Each path below is one point turned by a fixed rotation once a step. After each direction that follows a path, write how fast that rotation turns it, in degrees each step (0 if it stays still).
Each turn is a multiple of 5 degrees from 10 to 175, or 0.
Each row of a path follows its step; steps can be skipped.

step 0: [ 0.55 -1.47  0.12 -0.47 -0.79  0.62  0.52  2.88  1.15 -2.94 -0.05 -0.93
 -0.43 -0.75 -1.99  0.83 -0.70  0.73 -0.92  0.38  1.89 -1.35 -1.84 -2.03
 -1.01  0.22 -1.84  1.01  0.17  0.93  0.69 -1.35  1.43 -1.09  1.11  1.31
 -1.26 -0.41  1.98  0.36  1.56 -0.78 -0.38 -4.07  0.23  0.02 -1.14]
step 1: [-0.46 -0.13  0.25  0.90 -2.10  0.61  1.19  0.76  2.00 -1.02  1.17 -1.27
 -1.12  0.56  0.77  2.67  1.58 -0.77 -0.67 -0.44  1.41  1.79  0.24 -0.43
 -1.45 -0.95 -1.55 -0.42  0.95 -0.73  3.37  1.68 -0.27 -0.73  3.37 -0.87
 -0.25  1.48 -0.11 -0.26  0.40 -1.59  0.97 -0.45 -0.21 -2.69  1.64]
step 2: [-1.55  1.72  0.87 -0.56 -1.17 -0.54  1.13  1.51  0.31  1.06  2.95  0.08
 -1.57  0.36  2.42 -1.49  0.59 -0.26 -1.16  0.17  0.44 -0.55 -0.60 -2.40
 -1.13  0.19  1.27 -1.18  0.40  0.67  0.72 -0.23 -1.65 -1.60  0.24  2.00
 -0.37  0.35 -1.54  3.01 -1.83  1.28  1.39 -1.81 -1.98 -1.83  0.17]
step 3: [-1.33 -0.44 -0.04  1.55 -0.05  1.21  0.18 -0.39  4.07  0.33 -0.19 -1.75
  2.52  0.06  1.95 -0.03 -1.84  0.41  0.44 -0.36  0.79 -0.44 -1.52 -0.95
 -1.09  2.67  1.78 -1.49 -1.27 -0.69  0.95 -1.00 -0.67 -1.79  1.52 -0.06
  2.59  0.68 -0.73  0.81 -1.41  1.00 -1.20 -1.41  0.41  1.49 -0.91]
step 6: [-0.30  0.88 -1.06 -1.13  2.02  0.65 -1.72  0.24  0.13  2.39 -1.54 -2.10
 -0.50 -0.27  0.31 -0.54  1.85 -0.69 -2.92  0.34  1.03 -1.46  0.00 -0.01
 -1.53  0.45  0.16 -0.25  2.18  2.12  0.08 -3.18 -2.18 -0.41 -0.29  2.00
 -0.14  1.91  0.61  1.62 -1.58 -0.69  0.66 -1.05 -1.58  0.52 -0.43]
step 8: [-2.03 -0.76  0.41  1.72  0.22  0.47 -3.36  2.56  0.89 -0.28  1.93  0.52
 -0.03  0.96  0.26  1.46  1.11  0.96 -0.30  1.80  1.14  2.40  2.48 -1.32
 -0.32  0.87 -0.92 -0.65  2.42  0.58  0.96  1.56  0.47 -0.45  0.46  0.23
 -1.85 -1.13  1.44 -0.25  0.92 -0.83 -0.88  0.00 -2.92  0.61  0.29]
step 9: [-2.17 -1.04 -1.90 -0.83 -0.97  0.13  0.28  1.14  0.09  1.65  2.80 -1.81
 -0.29 -3.52  0.20  0.52  0.42  1.39 -0.38  1.74 -1.10 -0.28 -0.41 -1.71
 -2.44 -0.85  0.71 -0.81  0.29 -0.71 -0.69  1.68 -1.80 -1.17 -0.42 -2.22
 -0.61  0.36  1.49 -0.92 -0.38  0.39  1.39 -2.71 -1.21 -0.04 -0.40]
step 10: [-0.95 -0.23  0.49  0.91  1.57  0.53  1.45 -0.99  3.37  0.71 -2.32 -1.22
  0.65  0.26  1.38  0.10 -0.12 -0.07 -0.22  1.02 -1.00 -2.26  0.28 -0.66
 -4.02 -0.33 -0.88  0.91  1.59 -0.66  1.58  0.03 -0.25 -1.67 -0.19  0.64
 -1.37 -0.32  0.90  0.73 -0.78  0.20  2.49 -1.62 -0.77  1.94  2.09]
step 11: [-1.11 -0.61  1.25 -0.06  2.26 -0.64  1.44  0.49  1.74 -1.50  0.46 -1.43
 -0.31  1.98  0.90  0.11 -0.45 -0.88 -0.37 -0.80 -0.87  1.46 -0.62 -0.17
 -1.91 -1.94  0.83 -3.15 -0.79 -1.33  0.91 -1.52  0.11 -1.63  1.22 -2.39
 -1.06 -2.56 -0.01  1.40  1.16  0.74  1.33  1.87 -1.99  0.05 -1.83]
step 12: [-2.61 -1.19  1.12 -2.85  0.97 -1.92 -0.38  2.24  1.08  2.46  0.22  1.90
  0.18 -0.55  0.79  0.17  0.18 -0.53  1.12  0.53 -1.47  1.26  0.70 -1.60
  0.25  3.07 -1.06 -1.62  1.64  0.37  1.03 -1.68  1.71 -2.41  1.60 -0.88
 -0.91  0.51 -0.50  0.42 -0.06  0.20 -0.69  0.70 -0.48  1.05 -1.35]
Speeds:
[-0.77 -0.02  0.33  0.36 -0.55  0.14 -0.02 -0.27 -0.37 -0.28 -0.30  0.57
  0.09 -0.63 -0.86  0.91 -0.03  1.05  0.08  0.11  0.13  0.53  0.51 -0.16
  0.16  0.26 -0.20  0.26 -0.16 -0.10 -0.14 -0.45  0.00 -0.36  0.12 -0.19
 -0.26  0.24  0.37 -0.23  0.27  0.60 -0.39 -0.36  0.15 -0.03 -0.49] | 85
[ 0.37 -0.51  0.08  0.24 -0.30 -0.01  0.22  0.05  1.06  0.75 -0.05  0.53
  0.07  0.11 -0.42  0.27  0.10 -0.28 -0.01  0.18  0.32  0.36  0.12  0.05
 -0.21  0.76 -0.15  0.10 -0.12  0.20  0.04  0.12  0.92 -0.33 -0.01  0.31
  0.23 -0.22 -0.12 -0.56 -0.58  0.18  0.13 -0.01  0.68  0.65  0.86] | 155
[ 0.12  0.31  0.12  0.05 -0.03  0.10 -0.10 -0.18  0.30  0.02  0.17  0.75
  0.19 -0.06 -0.67 -0.85  0.78  0.32 -0.22 -0.22  0.34 -0.37 -0.13  0.03
 -0.46 -0.12  0.04  0.21 -0.40 -1.12  0.10 -0.45 -1.01 -0.42 -0.33 -0.20
 -0.16  0.04 -0.39  0.31 -0.25 -0.45 -0.34  0.11 -0.06  0.43  0.46] | 95
[ 0.25 -0.17 -0.18  0.51  0.57  0.18  0.33  0.01  0.18 -0.81  0.17  0.33
 -0.52  0.03  0.13  0.49  0.00 -0.92  0.06 -0.02 -0.47  0.26  0.82  0.21
  0.00  0.01  0.27 -0.04 -0.12 -0.03  0.11  0.37 -0.67  0.01 -0.11  0.19
 -1.01  0.09  0.25  0.50 -0.50  0.33 -0.63  0.08  0.72 -0.11  0.14] | 115
[ 0.10  0.73  0.23  0.42  0.17 -0.49 -0.39  0.68  0.44  0.37 -0.19 -0.14
  0.38  0.53  0.44  0.35  0.03  0.21  0.13  0.39  0.18  0.13  0.12 -0.70
  1.20  0.16  0.03 -0.72 -0.38 -0.26  0.05 -0.43 -0.20  0.01 -0.75 -0.31
 -0.18  0.12 -0.39  0.29  0.04  0.22  0.25  0.20  0.56  0.07 -0.24] | 80
[-0.11 -0.80  0.17 -0.01 -0.48  0.79 -0.59 -0.60  0.43 -0.08  0.15 -0.09
  0.00  0.00 -0.13 -0.53  0.27  0.14  0.39 -0.41  0.32 -0.29 -0.07 -0.17
 -0.19  0.02 -0.47 -0.62  0.46  0.42 -0.55  0.11  0.19  0.46 -0.15 -0.48
 -0.72  0.41 -0.44  0.69  0.09  0.40  0.47  0.23  0.58 -0.23 -0.22] | 0
